In the rows, zero is written as 128.
One turn moves every row onto another: examples first, then more rows asked
fop: [136 137 106 107  95 158 136 142 141  98 141 146 171 112 146 105 122]
naka: [ 98  98  93 140 113 140 118 120 122 137 139 139 154 115 117 108 134]
meto: [139 115 109 121 113 136 161 139  93  97 145 149 147 110  85 135 107]
muvu: [125 124 146 111 140 159 122 122 133 115 150 188 145 146 110 125 146]
bemez: [146 125 111 100 108 146 149 154 139 101 125 128 115 129 132  96 116]
lop: [100 117 125 111 128 127 102 115 121 151 132 132 135 145 151 117 134]
zefiv: [113 125 125 141 118 174 118 144  96 132 134 148 153  86 112 104 129]
mapu: [176 144 115  98 131 125 149 106 112 130 150 158 133 110 137 143 121]
Salur: [127 124 138 121 115 106 141  83 102 125 141 135 151  91 126 127 171]
ramim: [155 135 156 113 152 113 158 125 108 105 124 157 114 108 113 130 139]
kava: [134 114 165 109 102 134 173 130 109  93 132 158 128 104 103 101 157]
Taga: [ 99 137  96 108 106 114 117 108 134  85 139 144 130 111 116 130 137]
Dez: [131 140 160  73 106 135 124 125 107 103 127 118 103 128 127 123 129]
Letom: [104 146 136  96 133 142 112 144 120 126 124 171 129 124 158 112 113]
dunet: [112 137 133 132  98 136 127 111  98 139 146 166 105  84 121 128 158]
mos: [118 112 158 115 110 139 119 112  86 139 145 130 164 137 109 152 133]
kog: [150 105 143  86  77 170 146 104 130 111 137 146 142  98 118 113 146]
furil: [150 129 141 114 110 151 120 131 112 148 119 125 148  92 155 146 109]
lazur: [157 109 134 121 109 148 154 152 100 143 125 118 123 119 126 120 107]
seg: [123 105 145  99 130 114 141  89 137 105 130 163 169 127 124 131 153]

lazur -> naka
mapu -> dunet
seg -> ramim
And these:
mos -> meto
fop -> Letom

One turn moves every row onto another: examples first, then more rows asked
tef: [134  91 140 138 105 142 149 110 170 148 121 108 126  97 125 121 129 117
  92 136 116 105 150 137 149]
getud: [130 130 113 145 103 111 181 110 112 149 129 131 146  85  97 120 107 153
 118 115 135 166 152 110 142]
paf: [141 102 134 131  99 147 146 114 176 150 125 104 125  92 135 117 135 115
 100 140 137 111 151 137 152]
Mele: [125 108 156 159  99 129 154 160 162 146 143 115 159 130 139 149 159 119
 134 143 110 120 134 140 149]
Dil: [126 135  93 167  93 136 200 130 122 151 155 131 143 134 118 146 132 144
 128 120 134 105 149 156 134]
dig: [140 121 145 137 108 117 187 131 108 143 123 148 168 119 107 142 151 154
 128  99 164 132 108 112 133]
Davo: [153 109 132 111 123 128 125  78 131 111 142 132 128 150 111 104 139 127
 134 113 151 122 108 146 125]
Rega: [138 127 106 142 109 105 183 110 118 165 142 132 150  85 100 137 107 149
 127 121 141 168 142 109 141]
lano: [143 129 143 136 110 113 182 143 105 144 125 144 160 128 101 134 147 158
 126  96 156 135 115 102 141]
Biza: [128 107 156 154 102 131 153 158 154 147 148  92 158 128 132 146 154 122
 132 146 103 119 139 136 154]
gufi: [151  97 129 118 126 126 131  79 137 113 136 136 119 141 112 106 144 115
 143 126 170 128 113 147 126]
pasi: [129 125 112 109 126 121 154 111 117 154 163 118  88 113 109 134 118 126
 166 118 152 110 133 115 146]
Zulug: [142 124 115 146 126  98 140  94 129 121 168 109 133 148 111 127 120 127
 166 144 132 172 139 159 142]
tad: [122 102 168 156 108 131 149 156 153 145 143 103 154 136 124 145 144 127
 130 149  99 121 140 138 153]
gado: [140 118 113 142 123  97 129 106 132 124 170 126 138 152 110 127 123 119
 174 145 130 160 134 155 139]
Nosov: [145 104 127 121 125 123 125  83 130 107 141 131 120 153 121 109 145 125
 130 121 160 127 107 152 125]
tem: [139  97 133 136  97 152 154 114 167 149 119  99 131  94 130 124 140 115
  95 146 124 110 147 136 143]
zaz: [141 124 155 140 103 119 179 138 112 151 128 139 159 132 113 142 151 165
 128  97 161 139 114 105 136]
zenov: [124 128 117 148 102 141 185 123 110 119 125 141 126 155  99 130 136 137
 160 147 162 131 144 171 131]
rof: [154 108 131 114 127 124 129  77 135 110 138 124 122 146 115 121 150 131
 135 117 171 124 109 147 129]
zaput: [128 113 162 156 104 131 152 162 159 144 151  99 156 135 135 141 152 124
 139 150 116 129 146 141 158]
peka: [120 121 150 108 114 153 187 114 110 175 140 109 109 102 121 151 123 134
 141 136 148 123 110 121 130]
sano: [141 133 113 138 106 111 186 113 116 160 125 134 141  92  96 122 103 148
 118 121 144 170 144 108 142]
tov: [141 130 110 146  97 111 184 104 124 166 131 129 139  91 110 128 105 152
 117 114 145 171 149 111 141]
nira: [122 139  95 152 107 134 149 128 147 149 175 127 103 122 141 129 132 119
 141 116 120  99 149 134 139]
sud: [135  96 134 141 105 148 151 113 175 157 125 111 124  86 134 125 135 110
 102 146 125 121 146 129 141]
tevin: [129 126 152 132 108 118 172 137 102 138 123 140 164 119 102 138 148 165
 127  98 150 133 115 102 138]
Domo: [109 129 158 130 103 169 169 126 129 142 122 126 108 132 133 130 142 120
 146 162 145 135 122 158 123]
feg: [141 124 121 141 124 109 134  95 126 120 170 116 139 153 105 112 115 125
 161 145 117 167 134 154 132]
liga: [135 119 117 141 124  98 128  97 125 122 169 114 128 152 117 120 117 121
 159 145 127 171 129 155 137]

rof -> zaz
tem -> Nosov
And these:
Dil -> nira
feg -> getud
gufi -> dig

One turn moves every row onto another: examples first, then more rows asked
Fir: [149 103 115 132  98 131 140 117 111  91 110  95 115 118 123 144 123 138
 117 147 156 129]
Tosog: [114 137 144  94 104 127 112 152 135 115 139 130 136 158 103 107 119 136
 129  91  88 137]
zaziz: [126 147 106  96 123 124 164 117 163 159 123 113 127 144 130 113  90 145
 140 117 131 129]
dadez: [122 144 129 138 123 117  99 135 153 109 115 158 152 149 107 156 125 124
 118 136 103 100]
Kitem: [150 113 109 133 106 128 129 112 107 102 116  95 134 116 127 132 129 133
 109 157 169 139]
sovu: [131 134 120 103  87 149 144 114  87 121 122  96 138 128 128  92 142 126
 104 128 131 136]
Niv: [136 137 117 135 140  98 136 123 169 144 116 128 144 139 122 150  89 130
 121 137 156 129]
tani: [ 98 126 127 136 118 128 130 133 140 142 132 130 132 109 164 131 172 116
 123 112 131 118]
rovan: [116 145 143 117 137 113 101 124 130 116  94 149 154 131 130 130 137  93
 123 132 115  91]
lide: [155 111 107 134  89 143 140 125 115  95 121  91 118 126 111 125 117 151
 110 139 151 133]
Nol: [129 130 121 128 139  87 132 138 172 144 117 131 142 140 126 128  83 126
 131 139 133 138]
kapo: [140 117 125 107  89 158 138 131  98 116 136  85 119 147 107 116 136 145
 116 120 122 137]
Mar: [133 136 118 125 123 100 141 139 157 123 113 136 120 126 110 101  69 124
 118 107 108 121]
Mabor: [137 119 113 117  99 131 143  98 100 111 110  92 129 108 140 123 127 131
 114 153 154 142]
fav: [124 132 147 110 140 116 112 124 121 107 102 139 147 126 145 142 148  94
 123 134 117  86]
Pipam: [136 115 125 106 154 104 136 145 157 119 100 123 114 138 114 122  84 113
 150 116 127 120]
Muz: [136 138 117 125 110 111 152 132 152 118 122 131 120 130 103 111  69 142
 108  86 123 126]
kilot: [146 117 116 128  82 147 140 146 119  96 128 101 125 151 104 147 139 158
 112 134 132 124]
Maso: [114 147 151 107 134 119  99 125 129 155 112 125 160 145 133  99 137  96
 126 132 118 120]
Loruk: [127 143 151 115 134 121  94 126 122 153 133 118 167 141 137 103 142 101
 111 138 127 128]
Senav: [143 114 123 143 100 131 128 130 107  84 117 118 133 131 111 165 139 135
 100 143 140 121]
nula: [123 120 119 156 141 143 100 144 141 131 136 126 133 121 132 129 163 116
 114 105 146 114]
vunal: [128 135 121 119 102 137 132 102  92 133 117 101 151 124 139 118 150 117
 103 159 146 133]
rofus: [100 119 118 116 125 151 127 134 133 135 149 118 114 118 143 130 168 132
 137  90 113 135]
Tofi: [148 119 106 116  98 145 138 109 100 110 124  85 127 119 125 102 123 139
 112 139 155 147]
Dami: [110 119 116 143 123 146 128 137 139 112 131 137 109 109 136 145 162 127
 123  91 113  99]
Zeg: [131 136 122  97 161 120 126 105 130 144 118 113 130 128 118 103  81 109
 126 104 143 144]
Kam: [108 127 122 133 127 136 109 138 127 129 150 128 141 110 141 100 161 120
 108  85 135 141]
Suv: [123 130 131 104 124 134 109 154 154 106 128 137 131 168  98 155 126 141
 145 116  95 114]
vaba: [120 144 120 108 129  90 154 110 140 117 100 145 141 109 142 121  90 116
 116 112 144 124]
kovi: [125 143 104 102 133 114 149 129 166 149 113 124 127 141 126 105  86 138
 147 134 113 123]
mef: [142 116 126 106 153 115 141 136 150 113 105 118 111 139 111 146  87 121
 140  99 144 114]
Nuta: [138 122 122 126 122 135 120 115  96 102 108 111 146 127 129 149 150 114
 107 160 157 122]
deg: [127 131 115 102 163 110 122 121 143 135 115 121 127 130 115 103  78 112
 140 118 119 141]
Povi: [117 138 116 107 136  83 144 124 148 113 104 149 139 114 135 110  84 118
 130 120 122 132]
larun: [131 127 129  99 118 141 125 151 149 104 134 128 129 157 114 158 140 149
 143 120  93 102]
vad: [136 133 141 103 110 138 104 149 125 115 155 120 138 153 103 103 122 138
 116  93  91 138]
bav: [118 131 102 149 117 153 112 144 148 127 158 132 130 124 125 121 154 145
 114  95 119 126]
mape: [106 148 148  87  98 120 128 139 139 148 123 126 152 152 137  88 136 124
 132 111  99 130]
fale: [111 145 147  81  96 123 139 133 125 139 131 123 149 138 152  96 147 128
 127 114  97 124]
ziraf: [146 114 107 118  87 148 149 113 108 111 124  80 112 125 123 119 123 150
 123 139 141 137]
Pab: [141 138 130 147 120 118  94 142 145 107 132 148 157 139 111 148 129 127
 103 137 108  99]

kilot -> Senav
Niv -> vaba
And these:
Kam -> rofus
Tosog -> Suv
fale -> vad
Povi -> deg
ziraf -> lide

One turn moves every row onto another: examples first, then more rows asked
Biku: [153 102 112 139 171  98 105 108 106 120 125 131 168 151 132 187 144 141
 154  64]
rovuz: [145 116 102 169 164 102  92 134 125 125  98 116 153 134 122 101 160 137
 146 115]
nisiv: [134 128  47 149 154 132 102 141 149 105  81 170 153 133 130 125 154 132
 140  81]
fut: [146 114 106 173 167 104  94 142 124 123  94 115 153 127 117 109 159 139
 149 115]
kulo: [147 122  52 159 147 134  97 134 152 110  77 158 159 143 125 135 161 136
 138  80]
veluf: [143 113  76 121 160  74 111 120 151 107 131 169 170 123 127 192 144  98
 130  65]
sisel: [139 141  85 121 151 100 125 101 135  95 145 154 136 128 113 150 137 109
 160 124]
vomi: [140 144  84 119 148  98 119  95 141  93 137 152 136 121 112 156 145  93
 161 113]
vuri: [118 144  91 122 144  98 122  91 150  99 142 157 144 123 116 154 136 100
 148 119]
gaba: [144 114 115 132 151 102 112 119 149 153 125 123 172 155 171 156 133 109
 159 102]
sazo: [140 117  72 114 157  85 113 119 154 111 128 173 173 123 128 188 149 104
 139  63]
Kave: [169 107 115 139 170 105 105 112 106 130 119 129 158 154 126 188 156 136
 147  74]
gepim: [137 118  78 117 157  85 110 118 154 107 125 172 170 125 124 191 143 101
 134  53]
pata: [137 123  87 154 154 134 100 117 157  53 105 137 151  97 106 153 141 126
 139  88]
zipa: [141 114  69 113 158  89 111 119 157 106 129 169 170 124 124 183 144 102
 129  65]
gav: [135 120  86 154 146 138  94 115 151  58 101 134 156 100 100 148 152 126
 141  90]
das: [149 118 104 173 169  97  96 146 132 123 105 122 155 125 118  97 154 137
 149 112]
Rolal: [132 115 140 151 158  89 107 110 145 103  89 124 192 110 156 117 140 117
 130  89]
Zopog: [141 114 117 134 152 101 122 119 152 155 126 123 164 154 171 164 138 109
 159  95]
nedu: [133 125  53 144 136 141 107 143 153 121  81 157 158 139 131 128 152 124
 145  95]
dilu: [135 107 130 156 158  96 107 119 149 106  79 138 202 107 161 131 136 112
 124  88]
mobi: [138 106 135 158 162  92 107 111 160 110  81 129 199 119 154 123 143 112
 132  94]
mak: [129 124  89 155 152 140  94 118 158  60 110 137 148 102 106 156 149 127
 147  83]
nezi: [134 127  88 158 154 134 100 110 152  59 107 138 144  98 102 148 147 125
 138  84]
komem: [139 111 137 150 161  95  99 112 144 109  77 134 190 111 160 125 139 111
 136  82]
fabi: [156 110 124 136 180 106 109 111 106 124 122 134 156 148 125 190 150 140
 144  76]
rupog: [145 112 109 177 167  94  92 140 120 128  99 119 156 130 122 109 157 137
 152 114]
bofe: [158 103 123 144 177 104 108 110 107 115 124 132 168 136 126 193 158 144
 147  75]
netib: [142 107 115 132 149 103 115 121 151 157 122 112 168 154 168 158 137 114
 158  97]
zeguv: [131 126  58 149 144 143  94 143 152 118  81 161 154 133 124 126 147 132
 136  86]
fem: [139 112 116 132 151 100 110 119 153 158 123 128 171 157 171 153 136 105
 157  95]
sesar: [139 109 137 144 160 107 112 115 149 102  76 117 193 111 157 119 149 114
 129  92]
kizad: [135 125  48 150 140 139 101 131 149 113  80 157 164 137 130 128 152 125
 145  87]
rudot: [130 139  85 127 147  99 125  88 150 100 138 161 138 124 115 167 139  98
 167 124]
ruba: [129 139  80 121 152  97 128  89 145 102 138 151 143 130 109 148 134 101
 151 125]
geroz: [154 102 116 138 172  97 101 111  98 135 121 131 170 150 123 187 145 135
 145  79]

veluf -> netib
fut -> pata
And these:
zeguv -> vomi
sisel -> bofe
vuri -> Kave
sesar -> nisiv
fabi -> komem

